In the data rows, 128 means zero.
Some points, one per row:
[189 136  71 191  89  84 121 157 144 121 182  93 189  89  95 134 143 153
 224  33 237 217 141  88  76 142 101  72]
[ 67  80 167 104 166 215 172  58  99  89  83 125  82 176 158 118  84  60
  66 215   1  82 129 186 224  98 131 185]
[ 53 138 172 123 101 195 168  61 111 141  80 168  95 189 116 139 120  88
   5 239  59  59 144 149 212 112 187 204]
[184 137  70 196  94  48 117 142 144 115 183 132 143 137 144 135 181 140
 173  46 242 172 149 128  31 148 141 113]
[114  86 173  82 165 172 125 103 150 133  88 182  66 131 102  82  75  71
  23 246  12  24  79 128 191 102 163 150]
[189 120  82 182 136  65 130 187 153 115 164  73 119  54  93 152 132 216
 254  18 239 204 123 105 103 100 116  53]
[153 151  50 253 113 126  30 169 187 132 141 156  71 115 160 112 211 178
 219  98 191 112 160  64  82  67  62  63]
[113  72 220  61 134 212 171  59 108 123  90 134  81 143 152 119  79  66
  81 247  52  51 120 171 235 109 113 150]
[107 139 210 121 148 178 161  96 118  94 126 130 100 185 155  88  82 107
  15 247   8  82  87 169 218 157 123 195]
[ 66  93 171 127 153 221 148 111 148 102 125 194  78 165 120  84 118  91
  62 217  53  40  95 132 234  98 178 189]
[110 135 207 125 112 215 163  61 105  96  77 183  94 151 110  87 122  56
  22 215  50  30  86 141 219 151 169 196]
[105  89 209  80 121 165 155  63 100 135  81 143 119 207 118 118  82 109
  59 226  36  90 124 124 226 102 126 189]
[175 123 111 131 154  79 154 116 191 155 155 116 120   6  67 116 216 204
 252  72 253 172 139 125  36 163  98  59]
[115  98 220  66 158 217 123 106 145  89 126 185 127 188 159  78 124  91
  55 243  48  71 128 188 212 116 169 156]
[156 176  49 182  83  92  93 135 126 166 136  81 136  77  91 184 186 143
 231   7 217 198 122 126  53 122 133 110]
[160 159  36 182  98  78 101 156 116 121 126  85 174  59 132 129 132 208
 210  21 206 233 172 107  46 137 108  99]
[157 113  93  94 147  50 143 167 151 158 180 110 124   8 119  83 146 169
 221  38 202 178 100 123  53 179  95  53]
[145 131  42 198 136  82  81 194 107 164 161  81 178  79 141 181 195 204
 181  12 202 167 139 120  24 102 142 101]
[203 137  96 110 141  54 111 140 176 121 180  60 165  41 132 122 141 151
 234  46 255 160 119 123  30 134 124 109]
[ 72  74 212  64 130 209 125 103 144 142 114 177 116 183 155  70  83  68
  68 241   4  98 129 173 186 112 161 149]
[105 150 181  68 166 190 168  64 106  89  91 143 128 192 113  72  90  88
  44 212  45  64  84 152 169 115 183 155]
[144 130  48 127 140  78 102 189 109 122 131 123 129  73  92 175 192 150
 190  41 244 219 132  82  29 139 141 104]
[100  89 174  82 108 178 109  73 141 141  89 157 118 163 126 133 119  97
  54 218  44  73  93 178 215 153 177 153]
[185 120  39 137  87  75 131 200 139 120 176  77 143  75  99 179 132 192
 188  18 240 175 140 125  29 141  92  64]
[112 122 212  76 129 165 124  62 147  92  78 139  63 179 156 127  77  70
  74 216   3  90  76 172 194 139 151 194]
[177 178  34 195  83  83  78 145  97 106 177 143 178  77  97 135 178 137
 188  16 250 210 190  84  71 141 134  59]
[ 92  98 200 167 101 173 106 116 108 159  91 201 116 204 140 113  69  38
  35 226  50  34 115 150 155 122 202 206]
[100 125 184 116 116 175 165  99 155 144 120 177 116 172 117  67  69  62
  65 251  13  88  84 132 238 113 124 154]
[152 127  87 183 137  33  87 155 102 165 134 130 183 128 130 175 184 186
 236   7 205 171 131  76  32 107 147  63]
[143 164  96 171 138  33 143 154 156 120 175  74 137 104  89 173 130 200
 235  46 204 178 172 130  69 159 128  61]
[159 115  86 180 100  68  92 185 105 114 165  72 169  54  94 164 162 202
 208  43 242 184 124 110  86 144  74  92]
[150 119  84 163 103  43 108 186 121 107 132 110 123  39  89 122 171 164
 192  51 205 180 118 114  81 109  74 110]
[ 62 130 218  67 152 236 128  60 150 126 136 132 136 152 167  84  83  88
  43 243   4  72  88 147 165 165 191 194]
[ 54 122 219 115 159 223 127  62 142 140 120 173  64 177 155  72 125  65
  29 249  49  93 128 177 185 114 117 198]
[ 66  74 170  78 163 212 173 107  98 131 109 164  79 140 164  77  63  64
  25 246  48  46  82 177 236 155 159 149]
[107  76 220  72 170 156 125  61 149 142  78 165  83 174 155 107 111  74
  33 248  16  57  77 133 188 141 158 190]
[ 66  79 164  49 161 169 126  93 166  98  79 124 119 137 163  65  78 106
  71 248   4  86  79 126 232 157 120 140]
[191 131  89 140 141  86 135 188 111 118 179  87 168 106 130 181 155 148
 190  24 244 218 182 117  26 145  75 109]
[214 166  42 132 141 131 124 159 187 168 143  97  80  98 126 140 204 180
 186  48 255 149 114  85  61 178  47 106]
Then 10 other points, each followed by its number:
[190 120  49 185  94  90 132 157 100 154 130 117 144  60 142 130 179 197
 232  39 201 223 168 131  74 146 135  54] 0
[144 172  44 179 135  82  90 193 149 123 145  82 195 107  83 132 138 188
 187  40 245 171 168  76  16 116  92 109] 1
[146 118  93 180 138  77 109 196 106 165 130 104 194  74  96 139 131 193
 235  10 244 227 120  84  31 151 106  64] 2
[151 127  78 182 127  73 122 200 141 159 129 132 135 110 144 129 179 191
 178  40 201 211 164  72  29 101  78 100] 3
[108  80 170 117 126 220 127  48 143  93  90 133  87 150 118 136  65  94
  54 214  49  66 121 147 171 112 181 186] 4
[138 163  43 138  91  87 140 185 146 162 135 118 182  59  94 183 178 199
 231   8 236 211 169  80  31 143 133  66] 5
[158 119  53 114  98  87 144 179 127 155 123 106 111  43 134 113 183 206
 241  47 253 212 162  65  71 115  75 108] 6
[157 162  30 184 135  30  97 198 108 168 130  84 180  50 135 132 173 153
 254  12 255 198 117  73  41 156  86  55] 7
[108 130 172 125 179 225 165 102 157 135  95 175  77 160 126  83 128 108
  19 222  53  28  84 127 180 152 162 153] 8
[ 61 161 182 120  98 234 126  70 148  98 144 169 100 165 159 140 126  97
   0 231  21  49  95 199 180 116 159 150] 9
Which of these numbered points is nearest to each point below, ignoring the 2 directions in which the first points spread most? Its number follows each.
[109 137 178  71 115 235 169 103 109  93 126 117 127 143 120  73  81  51
  54 243  58  72 126 130 165 122 128 157] > 1
[147 154  33 191  92 107 127 146 156 126 176  91 182 130  93 137 144 182
 216   7 239 205 186  83  10 106  93 102] > 1
[103  93 181 103 119 228 137  54 156  93  96 125 126 146 115 127 115  92
  63 218  55  65 129 145 170 113 179 193] > 4
[179 128  46 136  84 104 128 141 125 113 175 114 132  55 100 133 145 150
 186  45 213 156 167 122  27 160 127 121] > 4
[150 180  85 137 124  56 140 133 121 161 176 126 132  73  85 173 154 193
 178  44 208 191 174  71  19 159 138  57] > 5
[151 149  72 125  99  22 139 186 170 113 165  76 168  48  95 173 135 172
 214  49 197 230 121 106  93 142 113  47] > 5
[147 114  89 179  80  80  94 164 102 172 121 117 132 107 137 176 179 145
 194  39 238 224 175 110  74 149 130  57] > 0
[147 167  36 130 143  73 136 149 152 157 121 123 136  59 147 171 124 198
 203  42 252 223 161  75  87 151 144  99] > 5
[ 57 111 239  62 136 161 217  83 104  94 119 111 140 168 108 142  92  79
  39 203  10 161 110 183 223 176 195 140] > 5
[152 162  49 159 147  36 141 144 126 152 175  55 158  24 133 146 184 206
 244  18 245 170 118  79  84 168  79  99] > 7
[186 115  75 116 109  73  92 140 120 130 131  79 114  98 135 129 140 209
 255  54 239 190 150  65  56 144 105  98] > 6
[187 170  42 154 136  94 132 201 145 121 129 129 181 114 136 180 179 185
 232  41 202 225 134  79  67 102 140 109] > 5
[112 128 167 113 157 228 115  55 152  82  94 175 120 148 123 125  83  49
  58 246  58  80  80 145 171 159 165 209] > 4
[220 131  53 171 141 120 159 158 229 124 189 115 122  36  72 128 211 132
 184  37 255 155 105  83  62 154  86 121] > 8
[198 118  37 141 152  40 126 198 156 162 169 125 135 116  93 131 179 148
 181  38 208 181 139  82  66  93  88  97] > 3
[106  95 178 124 161 218 128 109 102 131 127 133 123 189 116  81  80  62
  63 215   9  19 121 195 178 154 132 197] > 1
[ 41  83 217  70 123 171 145  90  83  94 109 118 170 210 176 164  45  68
  69 207  48 103 104 126 236 139 161 144] > 2
[211 164 105  94 162  73 105 156 224 116 155  71  63  12 106  76 201 189
 202  38 246 183 135  80  67 200  75  60] > 8
[ 74  81 182 116 124 221 167  91 110  88 123 130  86 134 114 121 116 107
  26 217  57  91 122 130 182 149 165 188] > 4
[120  64 254   0 190 166 207 125 130 146 132  27 150 121 141  79  91 135
  41 177  25 147  36 183 215 210 173 148] > 2
[142 180  43 189 133  89 141 201 140 124 175 125 136  66 104 176 130 185
 239  12 206 218 172 119  83 101  92  67] > 5
[ 68 125 224  75 155 172 162  54 159  92 128 125 114 146 158  78  73  97
  72 214  52  39  84 143 226 110 120 195] > 1
[ 62 101 211 107 149 231 127 100 106 133 137 142  82 153 149 133 137  51
   0 210   5  58  92 195 141 117 144 151] > 9
[210 122  56 143 154 108 100 110 164 156 171  68 122  55 115 118 204 168
 221  77 255 202 146  72  94 139  44  93] > 6
[ 63 102 226 119 114 224 134  98 100  93 127 174 124 155 119 131 119  47
   3 240  11  12  92 187 172 114 180 153] > 9
[146 136  33 146 128  93 138 193 147 124 136 137 138  78  97 140 175 191
 232  12 241 207 130  93  81 100  85 103] > 6
[153 163  44 180 147  91  92 143 120 162 136 113 132  50 132 167 181 153
 201  52 203 209 126  75  73 172 113  63] > 7
[103 126 209  78 129 185 164 111 153  97 127 131 114 186 119  86  62  91
  19 216  59  82 131 187 186 106 164 163] > 1
[119  56 255   0 139 168 237  75 114 160 126  43 136  91 107  72 105  92
  66 139  78 106  12 184 162 232 123 192] > 2
[124  72 227  68 177 211 121  60 150 147 114 167  67 169 112 124  77  65
  24 252   8  86  69 133 197 106 167 191] > 4
[142 140  88 141 127  93  92 162 152 177 181  71 181  82 133 134 132 191
 184  38 249 194 187 120  58 105 131 105] > 1
[158 100  32 155 115  13 138 146 173 151 127 127  98  36 139 114 188 215
 255  28 196 244 107  96 104 146 105  56] > 0
[111 137 210 123 118 221 160 102 151  95  86 139  72 157 117  92 133  49
  16 218  57  29  81 143 207 105 175 151] > 8
[ 65 114 219  62 130 179 131  67 161 133  79 127 110 137 110  70  87 113
  30 251  19  78  67 170 228 115  99 195] > 1
[ 40 130 194 135 166 159 115 143  76 130 106 125 126 228 176 127  45 103
  69 186   0 128 110 174 252 119 220 145] > 2
[114 118 208 115 124 217 173 105 158 138  72 171 113 133 159  78 121 100
  63 221  56  34  81 137 231 106 125 148] > 8
[110  81 212 134 118 200 107  64 138 132 117 187  76 142 116 135  70  64
  64 228  33  99  78 180 203  98 168 142] > 4
[ 62  83 182  71 119 173 165  54 107  93 122 169  74 141 157  74 121  55
  68 247  51  27 123 185 230 154 164 141] > 0
[183 121  79 153 138  28  83 153  92 130 179  83 176  71 148 134 135 156
 195  45 203 175 135  75  76  99  90  62] > 7
[107  95 216 110 118 221 114 102 108 135  86 131  71 131 122 123  77 105
  27 250  56  35 133 180 234 109 122 199] > 4
[ 64  93 215 118 120 219 111  73 151  80 124 186 108 201 159 125 129 108
  11 217  54  30 131 177 176 146 128 192] > 9
[142 133  80 158 129  45  91 198 105 167 177 123 172 116 131 180 131 155
 180  12 248 214 184 110  70 142 130  66] > 2
[144 163  30 189 137  71 140 151 110 125 119  86 142  62 136 142 173 161
 239  18 244 224 127 106  83 138  76  95] > 7
[106  93 211  89 162 224 112  62  97  99 113 141  72 159 171 126  72 100
  14 249  50  64 121 133 226 110 118 150] > 4
[153 107  97  95 117  74  94 127 193 110 130  82  99  63 127  98 184 178
 255  62 250 178 100 104  58 168  92  91] > 6
[157 129  84 140  91  77  90 203  97 123 188  80 141  59 147 134 178 194
 229   5 241 179 179 126  76 141  93 100] > 6
[138 154  33 203  78  91 124 153 138 113 142 125 133  92 145 178 135 138
 218  46 249 211 181  77  64 139  94 102] > 6
[104  80 174  97 172 214 170  52 155 139 114 134  72 176 150 116 110 116
  31 211   6  38 117 177 187 100 160 183] > 4
[ 98 121 176  86 107 187 155 111 147  97  78 170 162 177 174 102 145  82
   0 231  18  12 105 202 144 155 152 162] > 9
[ 60 119 178  87 169 153 111 105  87 124 117 141 122 151 120  87  67 117
  79 249  39  56 127 125 198  97 168 150] > 1
[145 131  83 180  92  76 133 197 153 150 129 117 188 114 102 131 188 150
 181   6 202 188 171  87  33 111  86 108] > 3
[ 83 120 224  93 132 124 157  87  85 129 118 131 180 184 122 148  41 119
  78 209  54  99 129 178 181 152 207 191] > 2
[169 177 102 104 105 129 124 165 182 133 146  79 120  12  69  83 161 188
 179  29 253 122 138  82   8 156  93  77] > 8
[109  75 174 117 113 211 120 112 152 134  75 129  74 179 154 122  63 107
  69 255   3  40  85 179 194 153 120 153] > 4
[195 163  76 142 138  29 137 154  95 125 170  81 174  76  88 131 140 211
 187  43 242 188 126  80  74 112  97  67] > 1
[184 123  36 194 130  47 128 155 129 108 164  87 138  73 145 173 141 148
 175  46 249 166 138 131  31 148  98  64] > 4
[113 129 217  68 159 168 114 102 149 137  86 148 121 159 162 115 132  62
  60 252   2  36  88 134 210 105 128 149] > 7
[105 118 215 108 119 220 120 111 149  86 121 173 118 184 164  86 120 109
  83 224   3  37  78 175 242  93 168 146] > 9
[142 145  86 148 133  47 133 206  93 169 175  78 186 127 100 181 132 187
 225  18 236 166 135 138  71 103  92  66] > 2
[189 122  43 188 139  42 132 160 100 122 172  90 146 124 101 134 183 199
 195  10 199 222 174  81  38 145  81  98] > 3
[160 164  93 165 103  38 141 184 158 167 169  77 129  93 138 128 139 166
 253  52 195 224 108  62  88 155  65  66] > 7
[145 126  68 134  97  88  84 157 111 119 182 126 176  76  95 168 145 142
 224   2 244 202 173  95  61 145 142  65] > 5
[135 130  38 179  93  45 149 189 146 124 131 130 174  80  92 183 175 195
 195  13 248 171 176 126  30 139  83 110] > 5
[191 160  38 153  97  91  93 152 105 165 169  84 173  72 135 140 174 192
 233  46 253 225 175 123  26  93  93  64] > 0
[183 135  71 150  77  95  88 201 104 163 132  85 190 119 146 142 187 139
 176  41 197 207 187 126  68 111 140 105] > 0
